In the rows, zero is written as 128.
Rotation paths and how fast each direction turns (degrees per step):
Each turn is a multiple of 5 degrees from 10 to 175, or 0.
Each row of a path follows its step; steps can be skipped.
Path 1:
step 1: [132 134 131 130 116 129 116 129 128 130 130 128 117 132 134 133 122 131
 135 129 132 124 124 127 128 126 136 126 121 124 117 125 133 124 118 136
 119 121 128 119 133 135 131 132 138 128 122 136 128 129 132 134 126 126
 125 120 139 147 138]
step 5: [124 129 122 145 123 118 126 131 129 124 139 131 124 124 131 127 120 128
 137 124 128 121 128 119 131 132 132 123 124 125 122 126 133 139 134 135
 135 139 132 125 144 133 132 128 131 129 117 117 115 125 127 128 129 123
 129 122 128 133 122]
step 8: [111 130 126 140 133 128 116 138 133 129 131 130 123 130 130 133 123 136
 129 128 126 131 129 131 121 119 123 124 121 126 132 126 120 135 132 131
 131 122 124 126 135 137 126 125 135 122 136 131 119 126 122 122 126 116
 128 118 143 139 126]
step 9: [119 123 131 132 118 128 125 126 122 131 130 133 131 135 127 120 121 136
 127 133 131 130 131 122 120 138 135 127 128 122 135 124 125 124 124 136
 131 127 122 127 143 132 123 128 138 127 116 125 147 123 131 125 126 123
 123 121 137 141 128]
step 10: [126 132 120 130 122 126 122 121 132 132 130 136 122 137 125 136 127 127
 126 121 125 136 120 137 128 128 135 128 120 108 115 126 125 128 132 131
 135 119 130 124 134 131 133 137 120 131 120 134 135 125 133 133 123 129
 128 119 134 140 136]
step 11: [127 133 128 138 124 124 127 143 133 137 135 127 133 135 129 136 113 128
 135 114 131 133 133 125 132 129 127 133 126 127 125 126 124 125 114 137
 131 121 125 129 125 128 127 131 124 117 121 125 127 139 124 124 127 129
 136 124 135 141 137]
step 13: [125 121 125 137 127 121 123 129 121 117 141 132 122 132 124 119 116 120
 136 122 120 128 132 133 127 131 122 130 126 129 117 126 131 129 131 133
 123 125 123 120 132 138 133 132 135 141 121 132 130 137 133 141 125 125
 129 127 130 137 133]
step 14: [127 125 113 143 116 123 118 124 128 127 130 126 130 127 126 132 116 137
 143 123 119 126 129 128 127 125 128 120 130 132 125 137 124 134 123 139
 129 126 137 129 128 124 136 135 124 133 115 126 127 127 123 124 130 124
 126 125 139 125 124]
step 15: [127 125 114 123 132 118 132 134 125 137 131 121 125 131 124 127 122 128
 137 124 121 128 127 120 130 135 126 129 123 126 139 127 134 137 128 133
 142 131 129 126 137 133 137 125 125 127 127 133 130 136 121 131 121 117
 129 112 136 133 118]
step 16: [118 125 120 128 134 124 128 128 125 124 134 127 124 131 132 133 123 122
 139 128 137 121 124 135 114 134 133 132 129 130 129 138 126 128 125 136
 124 124 132 118 128 128 126 125 137 127 128 132 130 116 125 135 122 116
 133 112 136 138 134]
[130 128 124 131 127 131 127 128 130 127 131 128 126 127 130 129 128 130
 131 126 128 131 125 127 127 127 127 128 127 129 127 128 130 127 126 126
 128 125 128 129 129 128 126 127 127 128 128 130 124 128 130 125 130 127
 127 129 127 128 131]	115
[126 128 131 131 126 128 127 128 128 126 129 126 127 129 127 130 126 130
 128 128 130 127 131 126 130 124 129 127 125 126 129 128 129 132 127 127
 128 129 130 130 125 126 129 129 127 126 128 131 127 128 125 128 128 128
 128 131 128 129 128]	115
[128 129 128 126 128 128 128 130 129 129 130 124 130 126 130 129 130 127
 128 125 130 128 125 126 129 129 126 128 131 128 130 130 125 128 128 129
 128 128 128 132 127 131 129 130 127 126 132 130 127 129 127 129 127 128
 126 129 131 130 127]	95
[129 127 130 128 126 129 128 129 127 128 129 129 129 128 130 125 126 128
 129 128 127 125 129 127 131 133 126 131 128 130 130 125 133 127 127 127
 128 131 126 129 130 130 128 127 126 127 127 129 128 130 129 127 128 129
 130 130 127 133 128]	175
Path 2:
step 0: [130 138 126 133 128 136 120 140 119 125 122 129 124 131 132 116 128 130
 135 121 130 114 114 122 127 129 124 127 129 123 134 140 126 116 133 131
 119 125 123 129 125 128 129 127 126 122 139 122 123 124 133 114 122 140
 130 128 134 129 125]
step 1: [131 134 129 128 133 124 129 128 126 120 130 131 110 130 125 138 136 119
 127 132 119 135 132 128 131 118 121 119 129 124 126 126 136 124 127 130
 118 138 139 123 118 118 122 125 134 126 137 128 128 126 136 116 124 125
 130 141 131 135 131]
step 5: [141 133 141 134 137 127 120 125 113 114 134 130 127 126 130 119 127 120
 141 126 125 122 123 130 132 128 140 126 126 127 135 117 125 115 128 123
 128 129 123 136 129 124 135 131 132 123 128 124 129 124 124 116 124 132
 131 130 125 123 134]
step 8: [130 135 131 131 121 132 117 132 121 125 135 142 118 135 137 136 128 132
 136 125 129 138 121 131 131 134 131 118 123 125 134 138 134 128 142 131
 127 124 138 130 129 121 129 128 131 125 134 127 124 121 129 122 122 135
 125 140 139 126 130]
step 9: [133 130 127 129 132 132 128 141 121 127 123 124 120 128 128 123 128 121
 120 130 115 122 117 132 131 121 108 122 127 124 122 119 125 129 131 123
 118 130 129 127 128 129 129 132 126 124 142 128 133 124 128 116 130 137
 129 126 140 137 132]
step 10: [137 133 128 130 135 124 123 126 127 125 122 129 125 130 121 130 140 119
 133 127 130 121 139 130 119 127 136 116 127 125 131 129 125 125 125 118
 127 128 138 125 125 133 117 131 135 130 133 119 133 118 126 115 121 127
 127 144 128 118 134]
step 11: [132 125 125 136 119 137 122 131 115 135 126 142 122 126 125 128 126 123
 128 121 129 131 121 109 128 127 134 132 121 122 135 126 134 131 120 121
 126 132 122 131 129 125 121 127 132 133 143 123 135 131 136 129 123 136
 133 129 134 136 129]
step 13: [140 124 136 129 128 130 115 124 116 126 131 130 113 137 133 131 137 129
 125 125 123 133 133 132 130 128 132 135 129 120 131 117 128 124 137 131
 132 129 128 133 122 127 126 132 139 117 132 125 131 137 122 130 128 123
 132 143 135 131 139]
step 15: [133 131 121 127 127 121 112 127 121 125 128 120 115 131 129 120 134 129
 135 125 131 134 127 131 116 131 124 133 134 116 135 133 133 124 132 127
 121 124 139 124 139 133 122 135 121 133 129 125 127 119 132 127 126 141
 134 141 126 129 123]
step 17: [138 140 134 131 133 130 124 135 129 121 129 134 116 132 121 134 125 118
 139 128 119 137 126 135 127 121 132 119 124 139 127 123 122 121 132 131
 122 132 133 123 129 127 123 138 131 131 141 128 122 116 133 124 122 137
 127 126 136 130 132]
[126 126 128 127 128 131 127 127 129 128 128 130 125 125 129 130 129 130
 129 129 125 128 129 128 130 131 130 130 127 126 127 127 131 127 129 129
 126 128 128 123 130 130 125 127 126 128 131 128 129 128 127 130 132 127
 128 130 129 128 128]	155
[126 130 127 130 129 129 131 127 130 129 127 129 129 129 129 129 128 127
 126 131 128 129 127 129 127 131 128 128 127 125 129 128 124 128 124 127
 129 127 128 125 128 125 128 128 129 128 130 127 126 125 129 128 130 129
 131 129 129 129 133]	45
[131 131 128 128 130 132 128 128 127 126 129 128 127 128 129 130 126 130
 127 128 127 130 129 131 131 127 127 127 130 129 126 126 125 124 129 130
 127 129 126 129 126 127 129 126 128 126 127 128 127 129 128 124 130 127
 126 128 129 131 130]	90
[129 129 127 127 128 127 126 128 130 128 129 126 131 129 128 126 128 130
 128 130 128 131 125 129 130 127 126 129 131 127 130 131 129 126 131 131
 125 127 130 127 128 128 131 128 126 126 132 130 128 128 130 129 128 128
 130 129 129 124 129]	45
[128 127 131 126 128 129 127 125 129 127 129 130 127 127 130 126 128 127
 126 127 132 128 126 129 129 132 125 127 128 129 133 130 129 128 128 128
 131 128 126 128 126 129 125 125 129 125 128 129 130 130 130 127 126 128
 127 131 130 128 128]	140
